Look-ups in named tables: a row name and a column name give one cell, copied from the table.

Table tilo
         zamom  pezuni  koz  buteva  fikim  sif  gil
san        148     144  172     147    169  133  166
rekimam     76      71   65      68     80   75   39
kovop      148     151  169     167    147  146  176
zulage      95      97   86      74     86  124   68
vifug      152     180  138     183    148  167  184
rorafas    168     171  137     201    175  140  205
zir        103      80   74      97    109   94   92
geka       150     150  163     150    155  135  152
falu       169     173  120     221    167  128  209
rinoviv    152     146  162     153    156  134  152

pezuni of rinoviv is 146
fikim of rekimam is 80
pezuni of rorafas is 171
koz of rekimam is 65
buteva of san is 147
gil of rinoviv is 152
gil of zulage is 68
fikim of rorafas is 175
fikim of geka is 155
koz of vifug is 138

vovobis
        fufasav  besipo  vagepat  vovad  pigom    pib    lib
koz       25118   74369    81915  46123  73190  19852  86674
marog     54970   50765    68584  61421  52346  49549  53400
rol       50749   60785    60347  35720  59042  51976  64793
lokuvu    44318   58764    50713  46252  59953  45112  62450
zevib     60432   63566    41426  61379  53609  62247  66022
buzik     32792   64630    68531  36413  69757  41248  89709
maz       25018   64307    46565  83358  83360  12667  55747

fufasav of buzik is 32792
vovad of zevib is 61379
vovad of buzik is 36413
lib of lokuvu is 62450
pigom of maz is 83360
pib of maz is 12667
fufasav of rol is 50749
besipo of koz is 74369
fufasav of zevib is 60432
pib of lokuvu is 45112
besipo of lokuvu is 58764
pigom of buzik is 69757
lib of maz is 55747
pigom of marog is 52346
vagepat of rol is 60347
lib of rol is 64793
lib of marog is 53400
besipo of buzik is 64630

deboru
|  | gumek | lilugo | tulazik | guvoveg | kodip | rotufot | tib |
|---|---|---|---|---|---|---|---|
| gunimo | 5869 | 2570 | 5791 | 5001 | 3392 | 4820 | 7396 |
| fif | 3738 | 2215 | 5288 | 5255 | 6632 | 3094 | 6631 |
| rusa | 5529 | 7200 | 7573 | 5067 | 5637 | 7443 | 6682 |
| seguso | 4197 | 2700 | 5067 | 7827 | 4908 | 5759 | 7010 |
| delu | 8191 | 4029 | 5961 | 6816 | 3802 | 4282 | 4560 |
| tugubis | 4260 | 6593 | 4397 | 4445 | 5236 | 5145 | 4444 |
| rasofo | 4345 | 909 | 5265 | 4505 | 5581 | 3638 | 6863 |
| ger | 5234 | 4789 | 8968 | 6201 | 3789 | 7212 | 2501 |

gumek of rasofo is 4345
gumek of ger is 5234
gumek of gunimo is 5869
kodip of ger is 3789
kodip of gunimo is 3392
guvoveg of rusa is 5067
tib of delu is 4560
gumek of rusa is 5529
tib of tugubis is 4444
gumek of tugubis is 4260
kodip of delu is 3802
gumek of fif is 3738
guvoveg of fif is 5255
kodip of tugubis is 5236
tulazik of gunimo is 5791
Row with the largest guvoveg: seguso

kugon
         nito  namuv  lokod  tar  peb  duto
sinage    135     80    165  147  126   185
refubo     43    105    209  125  192   216
dolu      128    171     62   71  132    91
pubomi     55    126    100  161   82    46
kes       181     47     54  160   41   169
lekinid   207     82    114  146  207   136
tuzovu    136    218    125   43   95   105
fubomi    108    142    223   77  133   124
feb       119    140    128  193   86   187
lel       166    128    157  187  218   104
pomi      187    111     40  173  139    48
zada      161     72     46   82   82   132

What is the peb of feb in kugon?
86
What is the namuv of dolu in kugon?
171
What is the lokod of feb in kugon?
128
What is the lokod of lel in kugon?
157
What is the namuv of feb in kugon?
140
What is the lokod of fubomi in kugon?
223
What is the peb of pubomi in kugon?
82
What is the duto of zada in kugon?
132
What is the tar of lel in kugon?
187
What is the peb of lel in kugon?
218
What is the tar of tuzovu in kugon?
43
What is the namuv of kes in kugon?
47
What is the tar of pubomi in kugon?
161

lun
cols = visib, pulomu, gor, zera, renuli, nedapen, nelir, rik
lonidu: [0.40, 0.37, 0.41, 0.38, 0.36, 0.29, 0.37, 0.44]
gonoge: [0.03, 0.40, 0.44, 0.36, 0.49, 0.29, 0.38, 0.17]
niz: [0.48, 0.42, 0.43, 0.40, 0.40, 0.29, 0.41, 0.46]
fubifeg: [0.36, 0.47, 0.52, 0.43, 0.43, 0.16, 0.39, 0.46]
dif: [0.40, 0.52, 0.56, 0.43, 0.45, 0.13, 0.47, 0.48]
dofipe: [0.33, 0.40, 0.38, 0.37, 0.34, 0.24, 0.32, 0.34]
fir: [0.63, 0.41, 0.44, 0.37, 0.33, 0.22, 0.40, 0.47]
zon: [0.12, 0.34, 0.27, 0.33, 0.37, 0.32, 0.27, 0.20]
badi: [0.46, 0.40, 0.40, 0.41, 0.39, 0.28, 0.36, 0.45]
ladafaf: [0.32, 0.37, 0.44, 0.41, 0.41, 0.23, 0.37, 0.39]
mireva: [0.04, 0.33, 0.26, 0.31, 0.38, 0.34, 0.28, 0.14]
ler: [0.80, 0.40, 0.39, 0.41, 0.29, 0.29, 0.37, 0.60]

What is the visib of zon in lun?
0.12
What is the visib of fubifeg in lun?
0.36
What is the renuli of niz in lun?
0.40
What is the rik of fir in lun?
0.47
What is the renuli of ler in lun?
0.29
What is the nedapen of mireva in lun?
0.34
What is the nedapen of fubifeg in lun?
0.16
What is the nelir of fubifeg in lun?
0.39
What is the visib of lonidu in lun?
0.40
What is the nedapen of dif in lun?
0.13
What is the pulomu of niz in lun?
0.42
What is the rik of ladafaf in lun?
0.39
What is the visib of gonoge in lun?
0.03
What is the renuli of badi in lun?
0.39
What is the rik of mireva in lun?
0.14
What is the pulomu of dif in lun?
0.52
What is the renuli of dofipe in lun?
0.34

